The rows of A fall into a few groups, and each row is roughly a mix of its group's hidden directions; some rows fit no group.
A:
array([[ -4,   9, -11,  74,   0,  17,  34,  -8,  14,  48, -19, -18],
       [-33, -47,  -7, -23, -18, -18, -42,   9, -11,   1,  -4,  62],
       [  2,  -9, -45,  -2,  31,  41,  13,   2,  71,  -4, -12,  13],
       [ 21,  25, -36, -34,   6,   5,  -5,  63, -14,  -9,   8, -49],
       [-35, -30, -46, -40,  11,   4, -52,   4, -21,  31,  -7, -12],
       [-14,  22,  16, -31, -55,  13, -35,  46,  31, -15,   9,  26],
       [  4,  19, -59,  15,  24,  11, -27,   6, -45,  37, -28, -27],
       [-11,  71,  44,   7, -25,  14,  12, -34,  17,  14,  21,  15],
       [-55,  27, -19,  36,  -1, -20, -14,  20,  49,   5, -39,  -7],
       [  2,  43, -16,  41,  18,  16,   1,  38, -11,  11, -44,  49],
       [ 49,  -9,  -5,  38, -30,  45,  -3,  26, -15,   7,  -1,  50],
       [ 55,   5,   9,   8, -20, -29,  19,  24,  27,  16, -60,  19],
       [ -2, -38,   0, -43,  57, -13,  54, -11,  11, -21,   0,   7],
       [-20,   6, -29,   3, -39, -31, -36, -24,  38, -41,  34, -19],
       [ -4,   4, -30,  -3,  60,  24, -25, -29, -15, -47,  23,  30],
       [-16,  18, -24, -14, -33, -35, -24, -25,  34, -16, -62, -18],
       [ 28, -26, -59,   5,  17,  -1, -46,  38, -15,  17,  15, -28],
       [ 31, -30, -22,  -2,  38,  -4, -53, -17, -13, -55, -19,   3],
       [ 17,   9, -13,  11,   2, -29,  54, -60, -15,  10,  41,  19],
       [  3,  -9,  14, -36,   6, -15,  57,  39, -20,  -7, -28, -50],
       [ -7,  13, -11, -14,   0,  19, -41,  77, -34, -15,  -5, -20],
       [ 26,  12,  27,  58,  -8,  41,  17,   1,   7,  39,  43,  -6],
       [ 11,  35, -23, -41, -28, -11, -30,  45,  32, -39,  11,  15],
       [  6, -15, -75,  13,  19, -35,  37,  34,   0,  -9,  10,  10],
       [-14, -16,   9,   2,  22,   4, -59, -14,  21, -49,  26,  45],
       [-13,  -1,  -5,  19,  -8,  19, -41,  22, -21, -61,  -3, -55],
       [ -4,   4,  14,   9,  54,  49,  21,  14,  18,  15,  45,  40],
       [-23,  22,  19, -39, -40, -33,  36, -21, -45, -16,  21,  21],
       [-31, -15,  35, -20,  48,  16, -34,  18, -12, -48,  26, -19],
       [ 35,  -3,   8,  36, -37,  66, -26,  29,  -4,  22,  -8,  -4],
       [ 55,  -6, -24,  39, -14,  31, -13, -30,  34, -24, -10, -34],
       [ -4,  -6,  52,  46,  -9, -39,  55,   5,  10, -16,  -3,  24],
       [ 65, -24, -26,   8,  -3,  54,   2,  -9,  22,  13,  32, -13],
       [ 18, -21, -35, -28,  28,  17,  21,  -2,  67,  -2, -32, -24],
       [  7,  22,  25, -32,  34, -17, -25,  23, -22, -51, -40,  29],
       [-13, -29,  -7,  36,  18,  -2,  -7,  49,  38,  34,  -1, -51],
       [ 14,  -8,  56,  26,   8,  50, -23,   0, -11,  20, -50, -10],
       [  8,   6, -20,  19,   5,  -5, -36, -31, -22,  -6, -37,  73],
       [ 27, -11,   9,  18, -36, -57, -25,  19,  29,  14,  -4,  50],
       [-11, -20,   4,  18, -43, -22, -48, -10,  32,   8,  21,  56],
       [  4,   3,   4,  26, -39, -19, -53,   9,  24,  -9,  52,  38],
       [ 22,  30,  10,  -6, -31,   6,  47, -59,  27, -26,  30,  -1],
       [ -6, -31,   7, -15,  19, -90,   4,  21,  -5,   6,   1, -14],
       [-48, -12,  48,  15,  30, -30,  -2, -13, -21,  22, -50,  -2],
       [ 22,  12,   0, -32, -22, -11,  -2, -25, -42,   0, -74,  17],
       [  3,  17, -18,  -2, -66,   8, -45,  34,  31,   4,  34,   0],
       [ 61,  44,  30,  36,  23,   4,  33,  19, -18, -12,  -3,   8],
       [-23,   6,   2,  -9,  19,   3,  54,   6, -62,  42,   4, -27],
       [  1, -33,   2,   7,  24, -11, -38,  51, -56,  11, -33, -12],
       [ 49,  22, -67,  -3,  -1, -24,   1,  41, -18,  21,   5,   2],
       [-34, -20,   5, -44, -28,  -1,  12,  43, -17,  50, -35,  -1],
       [-39,  39, -13, -15,   3, -46, -24, -38,  18, -24, -10,  42],
       [-40,   8,  -4,  -7, -26,   5,  30,  30,  29,  72,  10,   4],
       [ 11, -11,  67,  49, -18,  27,  14,  29, -11,  19, -25,  -1],
       [-26,  44, -11, -46, -23,  -2,  33, -27,  34, -43,  -4, -14],
       [ 23, -12, -10,  36,  22, -31,  44, -39,  24, -23,  -6, -48],
       [-11, -11,   5, -67, -23,  -4,  -3,   3,  29, -28,  57,  13],
       [ 36,  43, -48, -22, -24,  22,  -6,  16,   2, -19,  44,  26],
       [-35,  24,  24,  31,  29, -15,  12,  -1, -41,  48, -40, -15],
       [ 25,  -7,  -4,  10, -31, -26, -61,  25,  50, -26,  21,   3],
       [-29,  15,  -7,  -6,  21,  -3, -44,   0, -24,  23, -39, -64],
       [-26,  19,  31, -20, -27, -19,  16,  43, -12,  -2,  32,  60],
       [-15, -12, -18, -38,  -1, -31,   5,  10,   7, -68,  35, -35],
       [-17, -11,  73,  10,  27,  31,  -9,  25, -20, -15,  14, -36],
       [-47,  19,  55,   1,   2,  18,  36,  22,  24,  41,   7, -15],
       [-15,  37, -11, -38,  -5,   0,  25,  58,  23, -10,  41, -29],
       [ -1,  28, -16, -19, -36,  18,   3, -20,  21,  53, -51,  31],
       [ 50,  51,  24,   2,  28,  10,  19,  40, -16, -30,  -9,  26],
       [ 36, -44, -12, -33,   0,  -5,   8,   6, -49, -36,  42, -17],
       [ -6, -18, -36, -75, -29, -33,   8,  -7, -13, -27, -12,  -5],
       [ 15,  39,  -1,   8, -22,  -3, -53, -28, -23, -59, -18,  10],
       [-36, -29,  20,  18,  41, -62,  -8, -27, -10, -33,   0,  10],
       [-22,  33,  17,  -8, -43, -19, -17, -11, -57, -21,  33,  32],
       [-28, -12, -52, -38, -14, -22, -52,  13,  20,  -3, -37,   5],
       [ 51, -37, -22,  -1,  -8,   2,  -1, -18,   3, -43,  46, -40],
       [-22,  -5, -16,  -7,  18,  29, -44,  65, -21,  33,   2,  25],
       [-54, -14,   3, -46,  48,   3,   7,  -4, -40,  -9,  -3,  32],
       [ 27,  50, -11,  14,  26,  38,  17,  -5, -12, -39,  32, -41],
       [-20,  12,  11,  -1, -62, -14,  30,  -3, -17,  66,   8,   9],
       [ 61,  37, -21,  37,  -6, -15,   0,  -5,  27, -31,  24, -28],
       [ -9,  39,  33,  43, -17,  19,  29, -14,  23,  58, -12,  13],
       [-63, -43,   6, -19,  16,  25,  -6, -18, -35,  32,  -7,  25],
       [ -9, -37,  22,  33,   2, -20,   4, -51,   5,  24, -22,  56],
       [ 15,   7, -22, -52, -26, -14,  31, -56,  24, -35,  -9,   5],
       [-24,  38, -27,   0,  21, -59,   9, -38,  -8,  -5,   0, -46],
       [  2, -18, -25, -42, -69, -23,  12, -12, -30,  25,  22,   2],
       [ 34,  25, -26, -23,  12,  15,  -7,  62,  -9, -15,   2, -53],
       [ 16,  50,  -9, -33,  -6, -20,  47,  19,   9, -26,  -7, -50],
       [-36,  34,  37, -29,  -2, -11,  -3,  25, -44,  23,   7,  49],
       [  7,  -7,  32,  40, -39,  18,  37, -37,  17,  39, -30, -18],
       [-11, -25,  -9, -32,  -2, -34,   4, -26,  53, -52,  20,  28],
       [-20,  21,  -9, -32,  52, -47,  11, -30,  16, -38, -18, -17],
       [ -4,  40,  30,  -8,  -1,  17,  18, -27, -31, -25,  45,  53],
       [ 40, -50,  39,  19,  10,  28,   6, -38, -33,  18, -14, -20],
       [ 29,  13,  17, -12,   3,  20,  45, -25,  -9,  39, -62,  20],
       [-17,  19,   7, -31, -44, -45,  50,  25,  -6,  36, -13,  -7],
       [  1, -20,  35,   9,  -8, -48, -62,  13, -42,   1, -10, -18],
       [ -6, -14,  -3,  43, -52, -20, -32,  37,  32, -34, -16,  20],
       [ 11, -33,  63,  27,   3, -13, -27,  50,  -6,  14,   7, -28],
       [ 36, -10,  18,  -7,  58,   7,  23,   1, -11, -39, -51, -21],
       [-26, -32,   3, -52,  -5, -17, -21, -36,  33, -25,  20,  41],
       [-41,  41,  43,  17,  -9,  -4,  33,  26, -11,  48, -24,  10],
       [ 24,   2, -38,  20, -50,   7, -51,  33, -41,   5,   6,  -1],
       [  4,  -1,  39,   0, -55,  24,  -9,  66,   8,  -5,  26,  -9],
       [-22,  25, -44, -23,   3, -13,  -2, -45,  25, -51,  35,  -8],
       [ 30,  22,  15,  37, -22,   0, -14, -76,  -3, -11,  -5,  28],
       [-14, -34,  30,  23, -29,  -7, -31, -39,  47,  -2, -14,  42],
       [-30,  17,  70,  12,   1,  12,   4, -28,  14, -45,  30,  -1],
       [ 24,  10,   6,   2, -15,   7,  57, -55,  44, -11,  30, -11],
       [-20,  22,   0, -20,  32, -24,  -5, -10,  26, -75, -30, -12],
       [-23,  -5,  18, -18,  29, -57,  20, -60,  -3, -14,   1, -29],
       [-54, -17,  30, -23,  20, -59,  10,  -4,  17, -25, -13,  27],
       [-34,   5,  17, -22,  23,  29,  -5,  -7, -43,  67,  -7,  23],
       [ 22, -27,  -3,  -3, -39,   2, -53,  56,  31,  20, -19,  -6],
       [-49,   1,  -6, -29, -12,  -1, -25, -32,  19, -29,  19,  61],
       [-35, -51, -31, -37,  -8, -27, -14,  21,  -6,  40, -17, -31],
       [-29,  38,   6, -32, -10, -54, -12, -19,  12, -33,  21, -43]])

Here is one row of each group, with its name. Which group are the others in?
[-20,  29, -13,  26, -38, -16, -39, -29,  40, -35,  37,  -7]	S
[ 17,   8, -35,   2, -12,  54, -48,  15, -37,  42,  -8,  -2]	U
[  6,  26, -27, -16,  49,  59, -10,  -3, -24, -38,   3,  28]	E

[-26, -18, -14, -47,   2, -12, -16,  59, -19,  12,   7, -50]	E
[ 24,  14, -15,  15, -30,  33,  26,  -4,  65,  25,  13, -38]	S
[-27,  25, -13, -14,  43, -62,  37, -34,   5, -19,  -1,  -2]	U
[ 52,  20, -47,  -5,  -5, -16,  -7,  59,  -6,  10,   3, -32]	E
[ 18, -26,  37, -21,  21,  19,  14,  34, -67,  22,  -2,  23]	U
[-36, -21,  29, -38, -36,  -5, -22,  48,   2,  26, -20,  34]	E
[ 11,  -1,   1,  17,  65,  18, -40,   6,   9, -61,  -2,   5]	S
[ 21,  54, -28, -39, -25,   9, -11,  -3,   9, -28,  47,  29]	U
[ 20,  13, -44, -16,  68,   8,  30, -34,  19, -13, -16,   1]	U
[-24,  40,  24,  16,  57,  11,   9,  -8,  44, -34, -24,  15]	S
[-11,   4,  17,   2, -37, -17, -52,  37,  10,  -5,  45,  45]	E
